Each row is where one point has got to under a steady rotation. How many steps took it there?
The counts run from 0 to 139.
[ 89 162  76 128 130 123 126  96 151 150 137 142 149 178 160 172 140 132
 167 143 154 129 127 126 120 158 109  97 171 152 110 152] -> 136
[144 148 149 141 132  94 140 126 134 100 120 167 142 150 122 149 176 114
 153 126 164 146 112 113 148 167 120 124 145 127 149 216] -> 13
[115 163 142 112 185 146 102 122 143  84 121 140 126 174 141 171 101 126
 167 144 171 133 156 123 115 152 115 103 157 113  95 120] -> 79
[ 96 116 181 157 162 125 153 141 141 103 108 158 149 180 127 137 153 154
 155 133 175 120 178 142 133 162 130 110 143 133 130 155] -> 22
[128 138  83 155 127 141 132 163 146 140 100 148 172 159 121 139 115 126
 125 119 189 139 133 111 146 193 111 103 164  94 134 142] -> 38
[ 96 168 102 138 107 146 126 107 114 129 119 130 161 176 130 176 159 127
 150 114 156 143 130 128 100 166 152 100 171 162  98 159] -> 60
[146 197 129 109 159 124 105 114 156  91 131 156 143 151 143 154 120 101
 168 140 165 148 103  94 130 150  98  96 154 112 116 153] -> 85
[ 94 133  99 142 102 111 125 124 148 130 145 155 125 147 137 167 131 107
 190 135 141 136 167 139 153 156  92  80 181 158 141 146] -> 51
[111 119  98 138 116 113 121 136 150 149 151 163 107 157 130 156 130 117
 180 156 158 145 160 137 139 161  89  85 187 144 154 147] -> 48
[103 161 111 126 179 115 108 112 160  79 117 151 137 155 161 180 118 113
 165 132 152 124 146 124 156 159 100 115 141 119  90 146] -> 1
[107 174 163 130 128 129 159 148 149 120 129 142 190 157 134 118 116 131
 167 134 190 127 134 106 127 151  96  83 159 128 148 128] -> 30
[ 99 116  93 140 129 110 130 164 148 126 135 148 127 143 130 164  99 115
 161 142 178 132 166 141 161 177  77 109 170 119 145 135] -> 127
[127 146  89 155 123 140 136 164 147 132  99 145 182 154 122 135 113 121
 127 116 190 138 131 108 149 191 108 101 160  94 134 140] -> 37
[123 179 113 126 174 117 117  91 161 107 121 159 148 173 159 160 155 126
 154 142 157 136 103 108 127 157 116 113 140 127  98 177] -> 6
[ 77 135  72 141 141 120 123 119 160 136 129 143 140 165 158 174 118 128
 164 140 156 122 161 141 148 168  95  99 165 137 108 131] -> 132
[112 136 148 124 161 141 106 146 117  68 113 132 122 162 119 186  97 119
 163 122 173 134 181 136 131 164 127 117 163 110 108 128] -> 75
[117 122 170 155 167 113 133 131 148 112 132 186 112 172 127 135 176 136
 158 154 161 146 152 141 127 159 117  99 145 150 130 177] -> 100
[134 145 150 118 105 133 124 151  82  96 131 130 127 152  93 183 128 108
 158 120 179 154 140 126 107 166 138 123 178 131 145 173] -> 68
[ 83 149  95 148  99 118 127 114 142 119 130 143 148 150 144 176 139 107
 178 117 136 132 165 139 153 160 113  82 173 166 113 144] -> 54
[122 135 118 133 136 132 143 179 127 149 133 148 147 161 105 135 118 134
 129 151 214 151 120 119 110 184  98 114 166 112 152 150] -> 120
[113 150 122 144 141 144 148 170 126 144 117 145 174 167 113 129 129 143
 118 138 212 146 114 117 104 187 116 110 154 119 130 146] -> 117
[123 118 161 157 169 113 130 129 149 111 125 186 110 173 126 137 178 138
 153 151 161 148 149 140 128 165 122 104 143 143 126 181] -> 99
[131 123 160 156 133  98 146 141 130  90 108 166 142 154 116 149 171 122
 151 117 163 137 143 127 158 173 128 127 143 124 146 206] -> 16
[102 159 126 152 140 146 153 163 129 133 107 142 192 166 119 130 134 143
 116 125 204 140 120 117 112 185 124 106 144 126 116 142] -> 115
[ 79 127  75 145 140 118 124 130 158 132 128 144 138 161 153 174 112 125
 164 139 158 120 167 141 153 172  91 102 166 135 115 129] -> 131
[135 193 134 104 172 135 104 112 155  93 133 151 139 161 146 157 113 113
 170 146 169 140 117 100 120 147 102  93 156 115 109 136] -> 83
[ 90 166 143 157 131 138 160 157 135 111 104 143 204 153 128 130 137 130
 128 112 188 132 135 120 132 176 120  97 138 140 109 137] -> 112
[155 192 121 120 150 117 108 118 154  87 122 162 146 141 138 154 128  93
 159 131 162 151 100  94 147 159  99 101 148 109 120 170] -> 87
[124 153  97 153 120 138 141 164 147 130 101 143 189 149 123 132 109 119
 133 113 190 137 130 104 150 185 105  97 160  97 137 137] -> 36
[129 129  79 158 132 142 128 161 146 145 100 151 162 165 120 139 118 129
 125 125 189 143 136 115 141 194 113 104 164  93 132 144] -> 39
[ 86 117  83 144 135 113 125 148 155 127 131 147 133 149 142 170 103 118
 164 139 166 125 171 142 162 175  82 105 169 126 128 131] -> 129
